The same turns and mirrors carry the whole set onto itself and the rows of a family onto each other. Which other rows belong to the same family as each row named below? List them in the order they appear above.
These 40 rows form 5 families of 8 rows each.
K954: [-14.1  12.1  25.2  31.6 -15.8   0.9  -3.0   5.8 -20.3  -3.0   9.4 -33.9
  -0.4  -1.8   3.5  -0.1  43.2  -1.9  23.5 -14.6   8.0  11.5  55.2]
K774: [ -6.5  11.6 -29.9  42.9  -6.6  10.3  23.1  19.3  -7.5  -3.3  14.6 -32.7
  18.7  12.1 -20.0  14.6  23.9  -6.4   7.2   8.5  28.2   4.0  30.0]
K177: [ 10.1  17.5 -12.7   7.6  -3.7 -10.4 -38.9  -2.1  -2.4 -23.8  22.4 -24.8
  -8.1 -17.1   5.2  -6.9  20.1  -7.5  35.7   0.2  -7.6  20.1  16.8]
K877: [-10.0  31.1 -32.2  16.7 -13.9 -19.2 -11.2  -8.7 -35.3 -12.3  -0.5 -23.4
   8.0 -17.8  17.1  25.1  16.5 -18.6   3.5   4.1  26.8  20.1  28.8]
K788: [ -3.9  22.1 -45.6   3.2   5.4   9.9  -8.6   8.5   5.3  -6.7   6.2 -24.2
   9.8 -18.9  -2.2  26.4  -7.1  -7.2  14.2  12.0  10.3  14.7  -6.5]
K312: [-27.1  14.0 -28.7  10.2  -2.7  17.7   0.9   2.0  -7.1 -38.6  31.0 -38.6
  -6.0   4.2 -15.7  -0.4  29.2 -10.6  16.1  -5.3  10.4  25.2  27.3]
K313: [-15.4  18.6 -23.3  25.4   4.8  14.0   6.6  -4.9 -12.5 -41.7  36.3 -31.1
   2.1   8.9  -4.3  24.0  29.6   3.2  10.3   7.0   9.6  28.0  26.1]
K949: [-33.3   7.2 -21.9  21.8  -9.4  11.8 -22.7  -4.0 -12.8 -26.2  15.1 -19.3
   1.1  10.5 -23.7   4.7  24.8  -8.3  11.8  -4.1 -13.0  29.1  17.3]
K379: [ -1.6  10.8  14.0  23.2 -26.2   7.9  -6.6  -1.4 -21.5 -12.2  -4.9 -40.7
   1.4   3.0  13.1  -1.0  44.1   0.2  11.3 -10.0   2.8  13.8  51.3]
K339: [-34.3   6.2 -31.2  11.1  -5.2  13.4  10.6  10.2 -18.8 -29.6  28.5 -34.1
   4.8   5.4  -1.5  -2.9  16.7  -2.3  18.4  -6.0   5.1  35.0  26.8]
K223: [-16.7  16.5  21.6  31.8  -8.2   2.9  -9.5   9.8  -5.5 -14.8   3.0 -37.6
 -13.9  15.1   7.8  17.0  26.6  18.5  23.1   8.9  11.2   9.8  48.0]
K835: [-17.7   4.8   5.5  14.0  15.4  12.3  -1.6  11.1  24.3   5.3  10.3 -45.4
   4.4  -0.9 -11.9   4.7  14.8   8.3  35.0   5.7  -8.6  -4.7  16.1]
K96: [  0.7  28.6 -26.1  21.0 -25.2  -0.6  -9.0   2.2 -38.9 -14.5   5.6 -13.0
   4.6 -20.7  12.9  22.0  21.6 -16.6   2.6  -7.7  26.9  29.4  33.2]
K76: [  9.1  20.2   8.3  25.9  -7.2  -5.9 -11.4  11.2  -8.2  29.0 -15.9 -19.2
  15.6 -24.6  17.0  26.7   7.1   1.6  20.8   3.0   8.2   0.5  22.0]
K238: [  9.5  26.1   6.7   7.1  -5.7 -13.7 -33.2  -2.8  -6.9 -21.5  16.9 -21.8
 -10.5 -10.4   5.2   3.3  14.9 -15.0  23.4  -8.2 -14.2  14.3   6.5]
K719: [  9.7  12.6 -24.5  36.7 -11.6   0.1  -9.2  -4.6 -40.7 -17.6   5.0  -2.3
  15.4 -18.5   5.1  17.7  10.8 -21.4   7.2  -1.1  21.4   8.5  28.8]
K16: [ -1.6  22.7 -43.7  11.9   0.3  11.6  -4.4   1.0 -13.6   1.8  12.5 -20.6
  27.6 -35.6  -5.5   6.8   8.2 -20.4  15.6 -11.3   7.9  12.3  -2.5]
K846: [-11.9  27.8   8.2   0.0  -1.7   4.1 -36.8  -7.9 -11.3  -9.6   1.2 -26.3
  -4.4 -31.9  21.4   9.0  10.9   3.6  31.6 -11.0  -9.8  19.1  15.2]
K320: [ -6.4  22.2  -7.8  29.0 -13.9  -5.5 -28.6  -9.2   1.7 -19.4  26.8 -15.2
 -14.5 -11.2  11.1   1.8   2.2  -3.4  12.9  -0.1 -18.4   7.2   6.6]
K917: [-10.4  23.6   4.2  33.4  -0.9   4.2  -5.1   8.7 -10.8 -16.4 -10.4 -36.7
  -0.4   8.4   5.1  -8.1  52.2 -11.2  15.6 -14.9   1.9  10.7  47.5]
K587: [-14.9  34.4 -21.4  27.2 -16.4  -7.9  -7.4  -9.3 -20.3  -2.5  11.0  -3.3
  -3.2  -8.1  18.4  -0.5  19.1  -5.4  -1.6 -19.3  27.6  14.7  41.9]
K766: [-13.1  14.2  -5.1  22.9  -4.9  16.5  -0.4  24.6  28.4   2.0   3.4 -47.4
   2.2  -2.4 -11.2  -2.3  23.2  22.4  34.2  -4.4  11.4   9.1   9.4]
K991: [ -9.7  31.3 -11.9  17.3   0.0  -5.0 -20.5   1.8 -44.9 -16.9   5.9 -11.9
  16.8 -19.6  10.0  14.3  15.7 -25.9  -5.1   4.8  14.6  19.1  34.3]
K8: [ 15.3  31.5   0.3  22.1   1.0   2.6   8.5  14.7  -6.5  12.8   0.5 -39.5
  14.0 -29.6  25.7  18.9  11.0   6.0  26.8   1.5  31.8  -7.0  28.7]
K873: [-18.8  30.5 -10.7  19.4  -0.4  28.0  22.9   7.1 -18.9   6.6  -8.5 -28.3
  21.1  -8.6 -15.6  12.5  21.3   0.8  10.8  -3.8  42.2  20.7  32.5]
K221: [  0.5  16.5  -3.7  26.3 -12.8   4.1 -14.9   0.8 -14.9  27.4 -16.5 -26.6
   7.2 -28.0   7.9   6.0   3.0   2.4  35.2 -12.3   4.4 -15.1  16.6]
K603: [-26.7   7.6 -27.5  27.0  -5.0  24.7  22.0  16.4  -8.4  12.3  -1.4 -35.7
  20.2 -10.6  -3.9  23.5  21.3   5.6  14.2   7.0  33.3  11.3  42.1]
K809: [ -5.1  27.6   7.8  24.8  -9.8  -4.2 -21.4  18.0  -7.1  13.2 -22.4 -15.3
   6.0 -30.1  -1.4  10.4  11.5   4.0  25.8   2.6  17.1 -15.8  35.0]
K311: [-28.0  17.0  -7.8  29.7  -6.5  21.9  27.2  14.2 -12.8  13.2  -6.6 -32.9
  19.3  -3.3  -4.3  33.0  15.6  -0.8   2.9  -3.5  25.9   4.8  31.6]
K556: [ -9.0  12.1 -33.0  14.9  -1.0  19.2 -14.3  -7.3  -6.4  -1.6   6.2 -28.7
  15.1 -20.6 -22.5  32.4 -13.3  11.6  14.2  10.2   7.8  19.1   2.2]
K438: [-16.3  23.7 -35.5  13.8  16.5   4.2  -5.2  14.2   5.4   1.9  21.3 -18.3
   9.8 -22.9 -11.9  27.3  -8.0  -8.0  27.3   7.5  16.3  10.4  -2.4]
K523: [ -7.6   4.0  11.3  20.6   4.8  31.2  -0.2  19.9  19.0   2.0  16.4 -34.7
   2.6  -1.9 -15.6   2.1  19.5  10.3  35.1  -6.4  -8.4   4.5  19.5]
K490: [-24.6  21.5  -1.9  15.4   4.2  18.7  -0.1   1.2  13.5   3.0  15.1 -55.5
  -5.9  -1.3  -1.3  12.6  22.6  26.8  37.9  -4.4  -8.3   5.6  14.0]
K57: [-17.6  17.9 -24.8  15.4   5.0  16.4   0.0   8.5  -9.5 -27.9  31.8 -44.9
  12.5   7.2   0.8   1.8  26.9  -7.2   3.5  -1.4   7.9  44.2   8.0]
K541: [ -3.2   3.8   0.0  16.0   8.1  22.1  -7.2  20.2   1.6 -10.8   4.8 -55.5
  17.4 -12.3 -17.1  24.0  15.9   2.9  40.8  16.6  -8.8   7.6   3.6]
K189: [ 16.9  29.3  10.1  25.6  -4.8  -1.4 -22.4   2.5   2.9  19.1 -12.5 -24.6
   5.7 -26.0   3.1  29.2  18.7  -5.7  20.3   3.7  13.4 -10.8  21.5]
K751: [ -4.2  14.8  -6.4  21.9  -4.6 -16.0 -43.2  18.5   3.2 -22.1  17.8 -32.1
  -2.1 -13.9  14.4  -0.4  17.8  -4.2  18.0   4.2 -17.0   8.0  10.2]
K865: [-12.5  21.7 -20.1   7.0  -4.1   8.3 -16.1  16.8  -5.1   1.0  20.1 -23.0
  19.4 -30.7  -6.3  21.2 -13.5   7.9  13.6  16.0  24.2  17.3  -4.0]
K687: [ -6.2  22.7   6.5  36.8  -6.9  -0.8   4.9   3.7 -21.6 -12.6  13.6 -30.0
  -6.0   1.6  26.7  -2.3  46.0  -5.7  31.4 -14.4   5.4  -4.6  40.9]
K924: [ -9.1  12.3 -18.8  23.0   6.3  23.8  19.3   5.2 -28.8   4.7  -6.9 -42.7
  23.5  -7.0  -7.3  28.2  31.4   8.5  32.5  -4.1  32.0   6.8  36.3]

The rest of the family of K809: K917, K766, K991, K873, K57, K751, K865
The rest of the family of K311: K177, K877, K379, K339, K438, K523, K189
The rest of the family of K76: K954, K788, K312, K835, K96, K238, K603

